(in the rows, 128 means zero)
One turn moves each row of this set onto another row. After a few examples, where does it send each row asked below?
zed: [145 148  75 114 111 107 131 119 139 125 116 113 186 131]
bil: [144 122 201 122 123 115 134 108 130 124 125 124 126 128]
todez: [119 118 146 150 156 116 180 139 144 138 121 118 141 146]
zabek: [131 117  74 133  86 109 112 122 142 145 118 115 132 161]
rokos: [127 133 147 135 152 103 142 139 132 126  99 135  89 136]
sib: [150 130 145  93 145 143 136 123 139 127 115  98 102 152]
domul: [131 117 125 132 149 157 136 134 126 117 117 123  88 135]
kobuf: [131 159 145 183  98 122 129 113 123 119  93 146 155 115]
leme: [136 104 135 167 143 149 133 129 147 125 142 155 104 118]
kug: [126 122  88 127 116 142 113  66 107 144 124 134 155 115]
ruf: [122  98  98 102 111 108  79 101 138 137 120 140 159 114]
Lume: [136 134  69 120 123 115 119  77 121 149 112 131 150 126]
luriv: [114 125  73 142  90 127 138  98 132 152 143 131 136 157]
zute: [110 128 110 128  81 152 122  86 125 151 155 143 157 152]
guk: [119  99 105 116 106 137  86  82 116 137 127 134 162 110]
Poko: [147 111 171 150 140 139 124 156 146 121  93 108 150 141]
netep: [134 121 180 110 138 105 124 134 132 118 104 117 102 136]
Ror: [121 123 122 109  77 149  83 105 138 140 138 138 160 150]
ner: [132 111 104 115  78 126  76 129 145 140 117 122 145 154]
dekop: [118 139 162 139 157 144 170 127 137 140 128 133 158 147]
vozip: [129 130 162 160  80  96 139 103 126 116 105 116 166 111]
bag: [133 100 150 155 145 113 154 155 146 127  98 103 137 142]
kigi: [163 126 167 101 132 119 140 106 163 134 141 114 135 141]
bimif: [131 122  91 119 110 103 112 133 151 117 129 130 193 117]
Totaz: [134 142  77 123 112 139 141 104 109 116 113 102 176 126]
zado: [ 98 127 161 118  92  79 141 119 125 121 106 106 153 123]
narov: [148 133 185 157 129 122 154  98 131 131 134 148 125 123]
Tif: [136 136 182 139 149 163 133 135 136 128 111 125 164 144]
veta: [130 115  74 106 121  97  98  99 138 149 111 134 152 126]
nafad: [112 119  90 132 102 158 123 111 108 106 128 113 180 110]
bal: [ 80 157 136 107 118  95 140 136 119 119  96 124 137 134]
tik: [158 107 158 146 132 120 140 115 171 135 158 149 136 120]
logor: [108 108  97 126 102 133 106 130 131 106 134 134 191 107]
pumo: [137 141 154 163 146 117 153 121 130 130 118 155 100 128]
natam: [100 180 124 151 122 119 131 132 116 118  85 155 137 128]

kobuf turns into zado
ner turns into luriv
Totaz turns into logor
And these:
leme turns into kigi
veta turns into kug
bag turns into dekop
narov turns into netep

